In the rows, 128 means zero.
Rotation paths and how fast each direction turns (degrees each step)
Each turn is a multiple of 5 degrees from 10 to 175, or 0.
Each row of a path follows its step; steps can be skipped.
path 1
step 1: [125 120 134 126 118 130 125 128 122 131 120 135 119 126 134 119 124 132
 124 137 124 118 127 131 128 133 122 132 126 133 128 131 130 133 132 128
 125 131 136 123 126 117 125 129 141 125 126 122 117 134 118 120 121 130
 131 129 132]
step 3: [120 126 129 120 130 134 130 131 137 129 120 123 119 140 126 113 129 132
 127 136 142 127 129 123 129 132 123 125 131 124 123 124 119 133 125 124
 121 127 123 129 127 141 128 126 123 126 119 132 125 126 133 129 131 127
 127 122 118]
step 4: [133 131 130 120 124 139 132 140 131 134 132 125 115 131 130 118 125 126
 129 139 129 124 130 129 131 119 122 132 127 128 125 132 124 117 121 129
 121 124 129 117 123 133 136 130 127 122 127 127 130 123 128 129 131 139
 136 121 127]
step 5: [140 116 125 130 123 128 136 126 134 125 133 126 120 125 126 130 128 125
 129 132 131 119 128 141 128 124 137 134 124 125 132 136 135 128 123 124
 122 123 126 118 121 135 140 122 123 131 121 124 135 131 133 134 131 134
 128 128 135]
step 6: [121 115 129 114 115 128 133 120 131 126 124 128 127 133 128 128 130 117
 125 122 137 119 125 133 123 128 133 121 121 123 130 131 136 128 136 130
 131 126 125 124 121 131 129 122 130 138 125 128 120 128 130 135 136 129
 128 132 127]
step 7: [123 124 135 124 120 129 130 139 115 135 133 134 126 133 129 132 131 118
 131 115 140 136 127 133 125 123 124 124 126 118 124 132 121 124 137 133
 126 123 119 128 126 121 130 125 135 129 129 133 124 128 126 134 129 133
 132 127 130]
step 9: [133 123 132 127 123 117 124 125 124 127 121 127 132 130 134 130 121 132
 122 132 122 120 131 120 123 127 122 119 128 135 124 129 121 119 119 130
 135 132 125 125 123 135 135 119 131 133 129 136 119 125 119 130 140 128
 128 121 135]
step 11: [123 123 130 125 127 121 127 121 128 127 134 134 126 129 124 131 139 138
 130 137 131 121 126 137 133 141 126 129 134 119 138 120 124 141 134 133
 134 135 123 129 125 124 128 120 128 121 124 129 122 128 125 116 128 132
 126 127 130]
step 15: [131 130 135 117 121 120 141 120 124 132 123 127 122 123 128 120 125 119
 124 126 127 119 131 134 127 122 127 127 126 135 123 132 131 136 125 136
 130 119 129 133 124 123 127 122 119 131 128 125 133 128 135 127 126 144
 133 125 124]
step 16: [125 116 135 137 119 131 141 129 123 125 131 129 131 123 134 120 134 120
 125 129 130 120 124 136 122 125 130 127 132 124 126 134 128 132 137 131
 124 124 125 129 128 127 125 128 128 130 135 124 126 142 139 124 118 131
 128 121 125]
[128 129 127 127 128 128 130 128 131 126 130 129 124 128 125 129 128 127
 129 131 130 132 123 128 127 126 129 131 128 126 128 129 130 128 127 128
 129 127 130 126 127 129 127 129 127 132 129 127 127 128 130 129 129 132
 130 128 126] : 40
[125 127 128 128 130 127 128 126 130 132 127 128 128 126 129 127 130 128
 128 127 127 127 127 133 128 129 132 129 129 129 127 130 129 130 130 128
 130 127 129 130 129 127 129 128 130 129 127 132 126 126 126 131 127 131
 130 130 126] : 80
path 2
step 0: [122 132 131 138 130 127 130 116 122 125 136 130 138 118 123 121 118 140
 123 123 119 131 123 132 123 116 134 134 135 125 126 138 117 121 118 130
 118 125 124 133 118 132 125 128 120 132 123 128 131 128 131 130 124 124
 128 134 122]
step 3: [137 111 128 121 127 120 133 124 142 141 127 128 136 130 121 130 127 123
 124 122 133 119 125 121 129 130 123 127 131 129 134 125 128 130 136 133
 131 120 130 135 133 128 132 124 133 129 129 133 131 139 121 108 125 131
 126 133 126]
step 4: [134 132 126 126 127 128 126 139 129 136 130 132 125 133 132 128 131 128
 127 121 122 128 124 129 120 113 138 115 121 137 132 117 130 123 119 134
 137 129 127 143 130 125 126 130 118 122 130 124 129 134 126 122 122 112
 126 135 128]
step 5: [129 135 124 120 132 139 117 126 114 136 133 130 125 126 136 133 133 133
 125 126 143 134 130 137 127 127 133 130 133 134 129 115 132 125 134 123
 146 130 125 132 124 124 131 130 133 126 135 125 126 122 119 121 134 136
 136 126 129]
step 7: [122 130 122 135 129 129 122 118 130 125 120 120 135 125 129 127 129 132
 127 121 103 122 129 128 135 133 138 139 126 129 133 135 124 122 137 131
 132 120 134 120 128 125 121 124 140 129 139 135 125 129 125 125 130 131
 126 122 130]
step 11: [132 120 127 123 129 127 118 139 136 132 138 123 129 131 106 126 124 124
 129 128 123 130 126 121 127 119 124 131 115 124 134 123 136 135 126 134
 130 128 131 129 133 122 129 112 129 134 131 138 137 130 130 125 123 132
 122 124 121]
step 12: [132 118 127 125 127 125 129 133 137 129 127 131 132 117 131 132 122 129
 133 129 138 119 124 123 121 129 141 123 131 135 135 120 130 134 130 120
 148 130 121 137 133 131 133 126 117 135 122 127 138 135 130 127 123 121
 136 123 121]
step 13: [136 134 123 127 124 134 123 129 125 141 136 126 125 140 133 122 125 125
 138 123 129 126 127 136 129 135 129 129 125 123 129 123 128 133 122 127
 135 114 119 140 121 128 135 127 119 124 133 110 123 123 126 123 127 126
 141 130 129]
step 14: [128 141 125 126 129 129 132 125 118 129 116 131 131 138 142 128 135 134
 116 133 129 116 131 129 117 129 131 138 127 126 119 126 133 130 121 127
 138 127 137 131 134 124 124 118 133 129 126 120 122 127 122 126 123 137
 127 121 136]
step 15: [116 133 124 133 123 130 126 120 131 129 136 115 125 129 127 134 140 129
 119 132 123 125 142 129 127 132 136 140 120 133 135 121 122 133 122 131
 126 127 126 119 127 130 126 133 128 126 138 124 133 133 137 126 135 138
 115 132 133]
[126 129 130 128 124 131 128 128 129 127 131 128 128 127 128 131 130 126
 130 129 131 130 129 128 128 127 130 129 127 128 125 125 127 130 127 129
 130 132 126 126 130 129 126 126 131 127 126 131 129 130 128 128 128 129
 130 127 129] : 110
[130 129 126 129 126 126 125 129 126 127 131 126 129 127 128 129 128 130
 127 131 127 128 130 124 125 129 125 131 128 128 128 126 128 127 128 129
 127 130 129 127 131 129 130 131 128 128 127 129 129 125 127 128 133 128
 128 126 128] : 80
[128 127 128 126 125 129 128 127 126 131 126 126 127 125 128 128 128 128
 129 127 125 128 130 124 126 129 130 125 127 127 125 128 130 128 130 126
 130 129 126 126 129 128 126 132 126 128 131 128 127 128 131 129 126 126
 126 127 130] : 135
[127 128 128 130 129 129 130 126 127 132 129 128 127 127 129 129 125 129
 132 130 129 126 128 128 130 127 128 128 129 128 126 126 129 128 128 131
 130 126 132 130 129 129 127 128 127 128 126 129 125 126 129 127 129 124
 127 131 128] : 80
[127 127 132 128 128 126 128 129 128 128 130 130 130 130 130 126 128 129
 129 126 129 128 127 124 129 127 129 127 126 127 128 123 131 129 129 126
 126 125 129 126 125 129 129 128 126 129 126 129 129 127 127 126 126 128
 128 126 127] : 40
path 3
step 2: [137 132 126 144 129 135 123 126 123 124 124 119 137 122 128 130 135 126
 136 123 131 133 136 130 124 126 123 139 128 119 127 132 118 130 121 129
 133 134 135 119 120 125 131 127 121 127 128 118 129 116 120 135 129 133
 125 132 130]
step 4: [121 128 132 132 130 114 125 118 130 117 119 133 131 124 127 116 126 126
 128 123 126 128 126 126 133 132 136 130 126 139 124 140 132 127 130 130
 134 126 129 119 126 127 124 130 122 114 138 129 120 134 133 125 123 123
 128 131 135]
step 5: [123 129 125 116 122 126 126 132 133 130 128 138 131 133 128 122 121 132
 131 132 128 116 122 131 132 128 131 127 130 118 122 140 119 133 126 129
 123 134 132 118 125 126 137 132 118 130 137 122 137 123 125 129 118 120
 136 124 122]
step 6: [136 118 121 134 125 133 133 115 131 126 133 127 131 127 134 117 127 124
 127 132 126 123 122 130 122 122 131 126 119 130 134 122 113 123 130 129
 119 124 133 138 116 125 139 133 128 132 128 135 131 131 130 125 124 115
 134 129 128]
step 8: [121 122 134 134 129 133 138 136 137 133 121 135 128 128 129 125 127 126
 130 116 129 125 135 129 133 134 130 133 128 120 128 125 119 124 134 128
 135 129 123 122 122 124 130 135 125 134 125 124 110 118 131 126 141 133
 127 129 119]
step 9: [123 133 119 132 122 136 117 123 125 136 127 128 125 126 136 144 141 131
 134 129 135 131 127 121 122 135 125 118 118 125 126 137 121 131 128 124
 127 128 128 131 131 129 128 138 119 140 134 129 121 129 129 128 136 127
 126 134 125]
step 10: [125 144 119 140 130 120 130 120 130 119 123 125 135 119 125 134 128 129
 134 121 132 124 129 128 124 116 125 138 131 132 129 125 121 131 124 124
 135 125 121 132 132 131 117 122 115 129 126 137 132 127 126 125 132 126
 129 132 132]
step 12: [120 126 119 129 116 127 126 125 128 122 130 124 137 135 133 121 134 117
 137 129 115 122 127 129 139 132 127 126 123 123 128 132 124 119 124 128
 118 119 131 124 123 132 121 131 128 119 136 121 126 121 137 126 125 130
 128 128 138]
step 15: [130 123 137 130 132 124 127 129 120 131 125 139 130 137 137 126 131 130
 128 138 123 140 136 129 134 130 127 126 125 127 126 135 126 133 134 137
 136 121 127 125 124 127 127 128 125 135 148 135 125 124 128 123 137 128
 137 136 123]
step 16: [121 127 126 119 127 129 130 130 136 118 118 130 129 131 130 131 126 123
 130 132 134 114 125 134 130 122 133 117 127 130 130 136 113 131 137 125
 137 133 121 134 129 119 127 129 123 130 132 139 125 129 138 131 137 132
 126 127 120]
[127 127 128 128 127 127 125 124 128 127 127 129 128 126 128 129 127 129
 129 128 129 127 126 129 134 129 130 127 129 125 130 129 128 127 130 126
 127 127 128 128 129 129 129 130 130 128 130 125 128 126 129 130 129 129
 125 128 124] : 95
[129 130 132 129 126 127 125 128 127 128 126 129 128 128 129 130 127 128
 127 129 131 129 129 127 129 130 126 131 128 129 129 129 129 131 129 129
 130 130 128 131 124 127 128 131 126 128 128 127 127 130 128 128 134 129
 130 128 130] : 60
